(in the rows, 128 means zero)
Which row each row swaps with, under one turn or mirror
Q752: [116 147 129 111 117 120 154 151 143 119 111 118 134 142 112 179 143]
Q549: [144 160 109 101 152 123 133 102 145 147  99 137 143 147 144 118 180]
Q891: [139  96 175 118 127 105 135 102  88 128 116 144 139 152 131 137 126]
Q255: [115 124 114 129 110 101 178 126 127 142  94 126 132 123 109 133 148]
Q592: [141 165 115  99 150 119 127 107 139 146  94 136 143 143 147 117 183]
Q796: [163 137 149 142 135 129 151 122 108 122 116 127 142 173 145 168 107]
Q509: [144 164 120  96 145 119 126  98 138 139  98 137 143 139 149 107 178]
Q188: [144 147 166 118 169 128 131  96 145 121 106 156 169 108 124 131 112]
Q332: [108 127 123 123  98 114 173 139 128 137 105 123 132 121 120 132 157]
Q802: [129 101 176 110 122 109 141 100  92 121 129 137 152 149 133 141 116]
Q553: [112 138 131 111 118 122 144 159 148 125 106 121 131 145 122 172 147]
Q364: [143 151 156 112 165 125 133  88 148 122 111 155 156 105 120 115 112]
Q86: [137  90 169 110 116 117 149 104  97 121 121 135 141 159 131 132 121]
Q840: [150 143 159 120 170 126 131  92 146 123 111 154 162 110 124 134 108]
Q512: [165 139 159 135 136 124 151 111 112 123 113 125 147 175 143 162 103]
Q215: [121 124 118 126 100 101 177 120 137 131  96 115 140 127 114 128 159]
Q327: [145 142 157 118 173 131 128  96 146 115 116 156 176 116 123 120 118]
Q500: [141  90 172 108 137 111 137 100  95 119 122 142 135 149 124 152 137]
Q32: [149 150 158 113 170 121 125  91 143 118 104 155 165 114 116 122 111]
Q325: [148 148 163 109 168 112 127  90 142 116 116 156 170 111 125 126 117]
Q484: [139 147 159 110 177 126 125  94 146 119 111 153 165 107 119 124 116]
Q233: [145 163 115 105 142 123 131 102 150 139  97 140 158 145 143 108 180]
Q390: [108 140 127 103 126 121 154 156 156 126 107 115 129 143 123 164 150]
Q990: [118 140 131 104 123 117 162 156 145 135 102 123 126 144 116 165 154]
Q576: [140 156 109 102 149 116 133  97 144 140  95 128 153 130 150 115 177]
Q676: [147 164 116 103 147 120 124  94 146 145  91 134 150 138 150 109 175]
Q305: [161 133 162 133 137 125 154 111 109 122 113 123 144 177 146 168 109]
Q709: [124 126 123 118  92 107 187 119 132 128 101 136 141 129 114 131 159]
Q597: [139 158 126  94 151 127 125  90 141 145  88 136 149 139 145 108 176]
Q881: [135 170 122  94 152 119 130 102 137 146  88 139 153 146 144 108 174]
Q745: [142 103 167 126 122 116 148  92  90 128 124 142 151 160 124 145 121]
Q46: [136 101 176 115 137 105 147  99  91 111 123 135 151 156 128 130 127]
Q866: [114 143 129  97 123 130 145 153 140 124 112 115 129 154 125 169 156]
Q520: [168 126 163 132 138 128 155 115 104 128 116 129 140 169 143 163 108]
Q827: [113 133 105 119  99 104 179 118 122 139 107 114 138 130 120 133 151]
Q616: [147 141 155 111 168 130 129  88 154 124 113 148 161 109 128 124 108]
Q579: [143 146 155 113 168 131 132  82 145 115 104 151 168 111 117 126 112]
Q427: [112 127 120 121  97 109 186 125 125 135  95 124 137 135 107 125 145]
Q121: [166 144 154 136 126 131 153 118 117 119 116 124 147 165 139 166  98]
Q144: [140  94 170 110 130 120 162  97  93 111 125 145 149 154 132 134 132]
Q744: [158 135 152 132 131 129 146 119 105 114 121 117 139 168 156 167 115]
Q819: [135 138 118 133 102 104 185 125 122 135  90 123 130 121 118 134 151]
Q772: [116 141 132 106 120 114 158 156 156 125 111 116 125 142 124 164 150]
Q625: [148 158 115  99 152 124 125 101 144 140  89 134 144 134 150 110 177]

Swapped with Q597: Q364
Swapped with Q144: Q709
Swapped with Q745: Q332
Swapped with Q866: Q121

Which row each row swaps with, under one turn or mirror
Q927: [127 168 143 151 136 162  94 153 129 156 138 109 168 168  87 142 137]
Q986: [142 147 164 136 144 113 111 109 142 124 133 141 155 109 111 147 105]
Q821: [143 148 153 137 149 135 121 106 119 131 136 135 133 101 110 147 100]
Q981: [128 107 167 128 133 148 165 141 154 127 157 106 129 137 100 159 120]
Q60: [115 109 160 136 124 133 146 141 173 134 154 111 125 145  92 161 104]
Q478: [162 130 137 151 148 127 142 133 115 134 108 120 118 150 130 116 118]
Q93: [157 140 158 152 137 154  95 135 136 126 125 114 151 161 140  99 122]
Q105: [116 147 168 114 124 174 167 156 167 126 135 112 148 146  98 130 124]
Q768: [126 113 155 142 157 143 118 145 118 148  95  99 129 149  97 136 166]
Q965: [150 124 152 158 112 137 139 137 131 147 128 133 106 151 123 111 116]
Q988: [129 158 151 109 134 167 143 174 153 134 126  93 127 129 123 116 131]
Q505: [134 159 154 108 149 181 155 153 171 133 134 121 127 135 115 136 149]
Q663: [156  95 149 152 155 132 136 141 125 131 118 141 138 159 124 114 137]
Q596: [172 116 139 137 144 142 132 120 134 143 135 139 155 169 121 102 125]
Q580: [103 134 125 108 154 132 118 152 142 162 103 159 156 143 115 140 109]
Q557: [101 132 143 103 137 123 116 123 134 139  94 152 170 131 112 124 114]
Q969: [104 120 153 139 161 137 118 132 125 140  94 109 134 158  93 133 164]
Q342: [115 102 172 123 135 141 135 129 163 152 174 111 144 131  93 139 112]
Q281: [ 99 130 125  89 154 122 100 153 136 150 120 143 165 134 112 134 119]
Q690: [119 155 162 135 146 126 125 108 122 131 136 127 133 109 112 149  96]
Q767: [131 136 116 136 134 140 115 126 163 138 167 109 155 192 111 141 126]
Q408: [101 119 136 150 144 132 121 151 141 126 124  90 140 192 133 141 123]
Q659: [131 167 163 159 136 168 107 159 137 149 129 114 170 165  78 124 136]
Q48: [ 95 123 126 117 155 137  90 145 151 163 116 145 165 136 116 145 134]
Q739: [113 121 159 125 147 146 118 131 122 129 106  89 122 154  86 134 166]
Q779: [108 164 147 140 125 161  85 146 144 141 140 100 164 160  82 141 129]
Q943: [132 165 156 138 146 183 144 174 151 139 126 113 127 125 120 143 139]
Q791: [126 140 147 130 126 127  97 102 128 133 137 149 155 118 109 146  97]
Q908: [158 107 141 152 123 142 120 114 149 143 124 126 118 170 114 107 123]
Q422: [126 111 166 136 163 139 124 155 108 139  96 102 138 131  99 124 146]
Q172: [ 96 139 126 101 137 120  97 131 143 130 125 132 149 146 131 138  88]
Q55: [113 145 113 142 137 143 146 120 136 124 135 115 128 189 114 151 116]
Q372: [121 140 131 139 145 113 127 116 145 126 162 120 167 176 132 148 141]
Q774: [ 77 130 131 109 152 130  95 146 157 140 115 138 163 147 107 126 111]
Q287: [115 154 122 163 126 157 117 127 145 114 153 127 144 185 109 148 121]
Q488: [147 133 167 104 137 156 156 160 163 125 148 104 133 131 131 123 114]
Q199: [133 160 158 144 130 142 100 160 114 155 132 113 176 159  80 127 123]
Q260: [128 159 171 124 151 170 146 170 158 121 123 105 133 121 115 113 127]
Q429: [ 92 138 122  94 144 125  97 154 142 150 107 124 165 139 122 123 121]
Q991: [136 150 131 154 153 121 140 126 135 123 141 110 164 185 121 154 116]
Q319: [132 162 153 106 137 174 149 169 155 129 134 110 119 126 109 125 132]
Q251: [ 86 119 137  99 156 119 105 148 131 137 122 138 161 120 113 134 116]
Q404: [124 158 166 117 132 176 139 169 153 125 147 111 126 116 107 124 123]
Q141: [114  98 147 127 136 139 137 136 158 147 174 112 143 138  85 160 106]

Swapped with Q768: Q927
Swapped with Q408: Q93
Swapped with Q943: Q48
Swapped with Q319: Q281

Which row each row swaps with, under one turn or mirror
Q878: [114 115  97 124 107 145 144 125 136  80 130 130 115 122 129 116  68 112]
Q102: [138  84 118  96 121 130  90 101 153 122 145 122 135 122 148 133 128 148]
Q380: [109 150 150 147 134 134 106 124 141 160 134 138 144 142 152 101 112 121]
Q53: [137 104 112  98 123 141  87  92 140 118 162 131 125 117 140 128 136 162]
Q207: [126 116  91 133  99 152 146 121 133  77 127 123 125 125 125 109  72 132]
Q286: [145 136 136 157 117 149 120 148  98 132 118 100 108 129 143 112 134 113]
Q892: [112 155 151 135 135 138  99 125 129 165 132 130 145 140 146 104 118 128]
Q410: [116 117 121 119 101 164 150 122 139  80 121 126 111 121 117 121  72 124]
Q492: [105 163 149 132 129 127 108 121 131 158 123 139 137 142 142 109 124 127]
Q751: [138  99 102  95 117 143  81  90 142 132 157 120 131 109 134 123 119 149]
Q306: [107 105 106 112 113 159 150 125 142  88 129 127 104 114 125 119  75 116]
Q711: [121 117  96 114  93 148 137 130 151  92 126 135 110 110 125 114  77 108]
Q334: [142  96 115  89 128 150  91  93 143 104 151 118 126 126 144 116 131 160]
Q352: [145 126 126 164 120 156 115 142  97 123 115 101 122 134 155 100 125 104]
Q78: [131  93 110  93 138 146  96  97 149 122 160 123 126 113 145 117 128 157]
Q727: [114 124 112 119 112 142 142 126 144  70 133 132 117 119 129 127  74 114]
Q310: [142 143 129 163 120 156 123 146 110 128 108 101 110 127 153 103 124 108]
Q545: [150  94 135 112 128 145  86  89 157 116 152 119 132 123 148 137 124 153]
Q343: [105 154 146 135 126 146 106 122 137 164 122 142 144 139 146 104 125 124]
Q444: [143 132 125 153 120 144 118 138 101 128 110  88 112 130 154  99 124 105]
Q885: [ 98 118 108 116 116 155 139 111 144  76 121 127 122 119 123 117  77 123]
Q126: [118  99 109 133 104 140 145 121 137  83 134 143 114 119 138 112  68 125]
Q470: [102 154 147 153 132 132 101 125 140 155 129 130 143 134 154 105 124 125]
Q628: [130 110 115 103 112 139  94  89 140 119 155 134 131 123 136 123 122 179]
Q469: [149 139 126 159 117 160 121 135 102 130 115  94 110 132 152 111 126 103]
Q630: [139  92 121 105 122 133 110  88 129 120 163 130 129 115 128 125 130 165]
Q51: [119 114 106 124 115 148 136 131 144  71 122 125 121 110 122 124  72 116]
Q961: [140  99 122 104 133 140  89  89 150 114 156 116 140 112 145 110 124 169]
Q769: [113  99 105 119 102 148 146 121 146  89 116 122 124 118 119 138  83 107]
Q968: [143 135 134 155 112 157 126 146 103 134 119  96 115 144 147 107 126 105]
Q934: [109 158 143 143 127 132 106 130 148 162 130 128 144 140 150  96 119 121]
Q10: [117 153 137 137 139 139 102 128 130 163 127 137 158 136 148 103 120 119]
Q869: [149 141 132 149 119 152 119 142 101 135 102 106 104 127 154 114 120 109]
Q801: [105 160 146 128 130 134 101 130 139 160 133 134 147 136 154 106 120 126]
Q882: [145 101 118 101 128 144  89  88 137 110 169 122 132 124 145 135 129 154]
Q783: [140 136 132 158 111 159 114 144  99 137 116  92 116 128 146 110 128 112]
Q567: [116 116 126 119 111 142 145 133 145  80 123 120 132 118 114 130  73 115]
Q304: [148 102 122  96 131 148  86  88 148 113 160 127 130 126 133 132 120 158]

Swapped with Q304: Q51
Swapped with Q567: Q545
Swapped with Q892: Q310
Swapped with Q869: Q10

